In the data rows, zero lies at 4.5, halfway between 4 and 5.
Here are some points, one per row:
[4 4 4 3 8 5 4 5 3 4 6 6 4 2 9 4 4 3 4 7 4 4 4 5 5 3 3 3 5 3 5 6 5 5 4 4 4
 4 4 4 5 9 2 3 5 6 6 4 3 5 6 5 4]
[4 3 4 4 5 5 3 5 3 4 5 9 6 2 4 5 4 3 2 5 4 4 4 6 8 3 6 5 7 2 4 9 6 5 3 3 6
 3 3 4 5 6 2 3 5 4 5 4 6 4 5 3 4]
[5 4 4 5 6 6 4 4 4 4 3 3 5 6 4 4 3 4 5 4 4 5 5 8 7 4 2 3 7 7 4 3 4 6 4 3 4
 4 5 3 6 9 4 4 3 7 5 5 5 3 5 4 3]
[5 4 4 3 3 4 6 4 5 4 4 2 2 6 5 4 3 4 3 7 6 6 5 5 5 3 3 5 5 6 5 4 5 5 4 3 3
 5 4 3 3 5 5 4 4 5 6 4 3 5 6 4 3]
[4 4 4 3 4 6 8 4 4 4 6 5 4 5 5 4 3 3 3 8 7 5 4 5 5 3 3 3 4 4 3 5 6 4 3 5 5
 4 4 2 8 6 3 3 4 8 4 4 5 7 4 6 4]
[4 4 4 2 5 5 8 4 4 3 6 5 5 4 4 4 4 3 4 6 5 5 4 4 2 3 4 8 2 4 4 7 7 4 2 4 6
 4 3 4 3 3 3 3 3 5 5 7 3 3 3 2 4]
[3 3 3 4 4 4 3 4 3 3 4 9 8 2 4 5 6 3 4 6 7 5 3 2 6 8 5 2 4 6 6 5 6 6 3 3 3
 5 3 2 5 3 2 3 4 9 6 7 2 3 3 2 5]
[4 4 4 3 5 6 5 4 3 3 7 8 3 5 3 6 4 3 2 7 7 4 3 4 3 5 4 9 3 4 4 7 6 6 3 3 3
 4 4 4 5 7 2 3 4 8 6 4 3 3 3 2 3]
[4 4 4 3 3 4 3 3 3 3 3 9 5 6 5 6 7 6 2 5 7 5 4 2 4 4 4 3 4 3 9 6 6 4 3 4 3
 4 3 2 4 7 4 4 4 7 7 5 2 3 4 4 3]
[7 5 5 3 4 4 3 3 2 2 4 6 8 7 6 7 9 7 3 5 7 5 3 3 5 9 6 7 3 8 6 6 5 4 2 2 3
 3 4 3 4 5 3 4 5 9 8 5 4 4 2 2 3]
[6 4 3 4 4 5 3 4 3 4 5 2 4 4 6 5 7 3 2 5 7 5 4 2 5 6 5 3 5 6 6 5 5 5 3 3 3
 3 4 2 4 3 3 4 3 9 7 6 3 3 3 4 3]
[4 5 4 4 6 5 6 5 2 4 5 3 3 2 6 5 5 3 3 7 7 3 4 7 3 5 4 3 8 5 5 5 4 4 4 4 3
 5 4 5 7 4 3 3 6 6 4 4 4 5 2 4 3]
[5 6 5 4 5 4 4 4 6 3 2 2 5 8 5 4 4 4 7 5 6 5 7 7 6 3 3 3 9 8 4 3 4 7 5 2 2
 6 7 4 2 4 9 5 5 3 5 5 6 3 2 2 3]
[5 3 4 3 5 5 4 4 3 4 3 6 5 3 5 5 6 2 5 5 8 5 3 4 8 6 7 2 4 6 4 6 5 5 3 3 3
 4 4 2 4 4 3 4 5 5 5 4 4 3 3 3 4]
[5 3 3 3 4 5 5 4 4 4 4 7 3 4 7 5 5 3 3 7 7 4 4 4 3 7 4 2 3 3 6 4 4 5 5 4 2
 4 4 4 4 6 5 4 4 3 6 5 3 4 5 3 4]
[4 4 4 4 4 4 4 4 4 3 4 3 3 4 4 5 4 3 3 5 5 5 4 3 6 5 4 6 4 4 3 4 5 5 5 3 4
 5 5 4 4 9 7 4 3 3 5 4 2 3 3 3 3]
[4 5 3 2 2 5 6 4 3 4 9 7 4 5 9 7 5 3 4 5 5 5 3 4 5 5 9 4 3 4 5 5 4 4 2 4 5
 4 3 4 6 3 2 3 4 7 7 3 3 3 7 6 4]
[8 6 4 2 4 4 3 4 4 6 5 3 4 2 4 5 4 2 4 4 2 4 3 7 6 6 3 4 8 3 5 4 4 5 5 5 3
 6 7 3 3 3 5 6 4 3 4 5 4 2 4 2 3]
[5 5 5 3 4 4 4 4 3 6 6 5 5 2 6 5 5 4 4 4 3 4 4 4 8 6 6 5 5 7 3 3 4 5 3 3 2
 9 7 5 3 2 6 5 5 2 3 4 3 3 5 6 7]
[6 6 6 4 3 5 4 5 3 3 9 6 5 3 4 5 5 5 4 3 2 4 4 4 6 4 5 8 7 4 4 4 4 6 6 4 6
 5 7 9 4 2 3 5 5 2 3 4 4 2 2 8 9]
[6 5 4 3 4 4 3 4 3 4 3 5 3 5 4 4 4 8 4 5 4 3 4 7 8 4 5 4 5 4 4 3 4 4 5 4 2
 4 9 7 3 2 5 4 4 3 3 4 4 4 4 5 7]
[4 6 9 8 2 4 4 3 3 5 6 5 4 4 5 4 4 5 4 3 2 4 4 3 3 5 5 5 3 5 4 5 4 4 5 4 6
 3 6 8 8 4 3 5 6 3 3 4 6 3 2 7 6]
[4 4 4 2 4 4 3 5 7 7 5 3 6 2 4 4 6 9 6 4 4 4 4 3 7 7 5 2 5 6 3 3 4 4 4 3 2
 5 6 4 2 3 7 6 4 2 5 5 2 3 7 4 6]
[5 5 5 6 2 4 3 5 4 6 5 5 2 4 4 4 4 3 5 3 2 4 4 3 3 3 9 4 3 3 5 4 4 4 5 8 7
 4 4 9 4 3 4 5 5 5 2 3 5 6 2 9 9]
[5 5 4 5 2 5 5 6 7 9 5 5 4 9 3 4 4 6 4 3 3 5 4 7 2 5 5 4 3 4 5 3 3 4 6 4 4
 4 5 3 3 3 4 5 4 3 4 3 6 9 6 6 4]
[4 4 5 3 4 5 4 4 4 4 4 3 3 3 4 4 4 5 8 4 4 5 5 4 5 3 7 5 4 7 3 3 4 4 8 5 3
 6 5 5 2 2 5 6 4 3 3 3 5 4 5 4 3]
[5 6 5 4 5 4 4 5 4 4 4 2 2 5 4 4 5 4 5 4 7 6 6 4 4 5 6 3 5 5 5 3 4 4 5 6 4
 5 4 5 3 4 8 7 7 4 3 5 3 4 6 3 5]
[4 4 4 3 3 4 5 5 7 3 3 3 4 2 4 4 5 5 9 6 5 6 6 7 5 5 4 4 4 4 5 3 4 4 6 6 3
 4 6 3 3 2 8 8 5 3 4 4 3 5 3 5 3]
[5 5 4 3 3 5 3 5 5 3 4 3 2 2 4 4 4 6 9 5 5 5 6 9 3 4 3 4 4 6 4 3 4 5 5 6 5
 4 5 2 2 3 7 7 5 2 3 4 5 4 3 2 3]
[5 6 5 4 2 4 6 5 5 7 3 3 3 2 4 4 5 6 6 4 4 5 5 4 7 4 4 3 4 4 3 3 3 4 9 5 4
 4 6 4 4 2 6 5 5 3 4 6 4 2 3 3 3]
[5 4 4 4 2 4 6 5 6 4 3 2 3 4 3 4 5 6 5 4 5 5 5 3 2 6 4 4 4 2 6 3 3 5 6 8 6
 4 4 3 4 3 5 6 6 2 3 5 5 4 4 6 3]
[7 5 5 4 3 5 4 4 6 4 3 4 3 3 4 4 5 6 6 3 4 6 5 3 4 7 4 3 2 4 4 3 4 4 7 8 4
 4 4 6 3 4 6 5 5 3 5 4 5 6 7 5 2]
[4 5 5 3 4 4 4 4 4 8 3 3 5 4 3 4 4 6 8 3 3 4 6 3 2 4 4 5 5 5 4 4 3 4 5 6 4
 3 4 7 2 5 5 5 5 3 3 5 4 5 7 9 6]
[4 5 5 3 4 3 4 6 6 6 4 3 4 3 4 4 4 8 3 3 3 5 6 4 4 6 4 9 3 4 4 4 3 4 9 8 6
 4 3 3 3 3 4 5 5 4 4 4 3 8 6 6 6]
[4 6 5 9 3 4 6 6 4 4 6 4 6 4 3 4 4 4 3 3 3 4 5 3 3 4 6 5 4 4 4 4 3 4 6 8 6
 4 5 9 4 2 5 5 5 2 3 3 9 7 3 9 3]
[4 5 7 9 8 4 4 6 8 4 3 3 9 9 3 3 4 5 4 3 2 4 7 4 2 2 3 5 2 4 4 4 4 4 5 4 5
 7 5 7 4 6 5 4 4 5 3 5 3 5 7 5 6]
[3 5 6 9 3 5 6 5 7 2 3 4 8 8 2 4 4 6 6 3 2 5 5 5 2 3 3 4 4 3 4 5 5 5 4 4 4
 7 4 4 3 5 5 4 5 2 4 6 5 5 9 4 4]
[3 3 4 6 9 6 8 4 6 5 3 5 5 4 3 4 4 5 3 3 3 4 4 5 3 2 4 6 3 3 4 4 5 4 4 4 9
 6 4 6 9 4 3 4 4 6 3 4 6 9 6 6 4]
[3 5 5 9 9 5 4 5 8 7 6 4 6 9 4 4 4 3 5 4 3 4 4 3 3 3 3 4 3 3 4 6 6 4 2 4 9
 4 4 6 5 4 2 4 4 5 5 3 9 6 7 3 8]
[3 4 4 7 8 4 5 6 4 5 4 4 5 6 3 4 3 5 4 4 2 3 5 3 3 2 3 5 4 3 6 9 6 4 4 5 8
 5 4 3 9 4 2 3 6 5 3 4 6 5 4 3 7]
[4 4 5 7 7 4 4 5 6 6 5 5 5 9 2 4 4 3 5 3 3 4 6 5 2 2 3 7 3 4 4 4 5 4 3 7 6
 5 3 6 9 5 3 3 6 3 4 4 6 5 8 5 5]
These points spread out most along one direction. Take the direction at right angles to it along which they spread out most. Go by this last direction. How far along it is each point below, from 0 to 99? The average is 50, and the first point in the table lies past the average. One standard deviation of the points above along it is 16.
[4 4 5 3 4 5 4 4 4 4 4 3 3 3 4 4 4 5 8 4 4 5 5 4 5 3 7 5 4 7 3 3 4 4 8 5 3
 6 5 5 2 2 5 6 4 3 3 3 5 4 5 4 3] 31
[7 5 5 4 3 5 4 4 6 4 3 4 3 3 4 4 5 6 6 3 4 6 5 3 4 7 4 3 2 4 4 3 4 4 7 8 4
 4 4 6 3 4 6 5 5 3 5 4 5 6 7 5 2] 37
[5 6 5 4 5 4 4 5 4 4 4 2 2 5 4 4 5 4 5 4 7 6 6 4 4 5 6 3 5 5 5 3 4 4 5 6 4
 5 4 5 3 4 8 7 7 4 3 5 3 4 6 3 5] 35
[4 4 4 3 3 4 3 3 3 3 3 9 5 6 5 6 7 6 2 5 7 5 4 2 4 4 4 3 4 3 9 6 6 4 3 4 3
 4 3 2 4 7 4 4 4 7 7 5 2 3 4 4 3] 56
[5 4 4 5 6 6 4 4 4 4 3 3 5 6 4 4 3 4 5 4 4 5 5 8 7 4 2 3 7 7 4 3 4 6 4 3 4
 4 5 3 6 9 4 4 3 7 5 5 5 3 5 4 3] 51
[6 5 4 3 4 4 3 4 3 4 3 5 3 5 4 4 4 8 4 5 4 3 4 7 8 4 5 4 5 4 4 3 4 4 5 4 2
 4 9 7 3 2 5 4 4 3 3 4 4 4 4 5 7] 34
[6 6 6 4 3 5 4 5 3 3 9 6 5 3 4 5 5 5 4 3 2 4 4 4 6 4 5 8 7 4 4 4 4 6 6 4 6
 5 7 9 4 2 3 5 5 2 3 4 4 2 2 8 9] 48
[5 3 3 3 4 5 5 4 4 4 4 7 3 4 7 5 5 3 3 7 7 4 4 4 3 7 4 2 3 3 6 4 4 5 5 4 2
 4 4 4 4 6 5 4 4 3 6 5 3 4 5 3 4] 45
[4 5 3 2 2 5 6 4 3 4 9 7 4 5 9 7 5 3 4 5 5 5 3 4 5 5 9 4 3 4 5 5 4 4 2 4 5
 4 3 4 6 3 2 3 4 7 7 3 3 3 7 6 4] 60
[3 3 3 4 4 4 3 4 3 3 4 9 8 2 4 5 6 3 4 6 7 5 3 2 6 8 5 2 4 6 6 5 6 6 3 3 3
 5 3 2 5 3 2 3 4 9 6 7 2 3 3 2 5] 54
[5 6 5 4 2 4 6 5 5 7 3 3 3 2 4 4 5 6 6 4 4 5 5 4 7 4 4 3 4 4 3 3 3 4 9 5 4
 4 6 4 4 2 6 5 5 3 4 6 4 2 3 3 3] 27
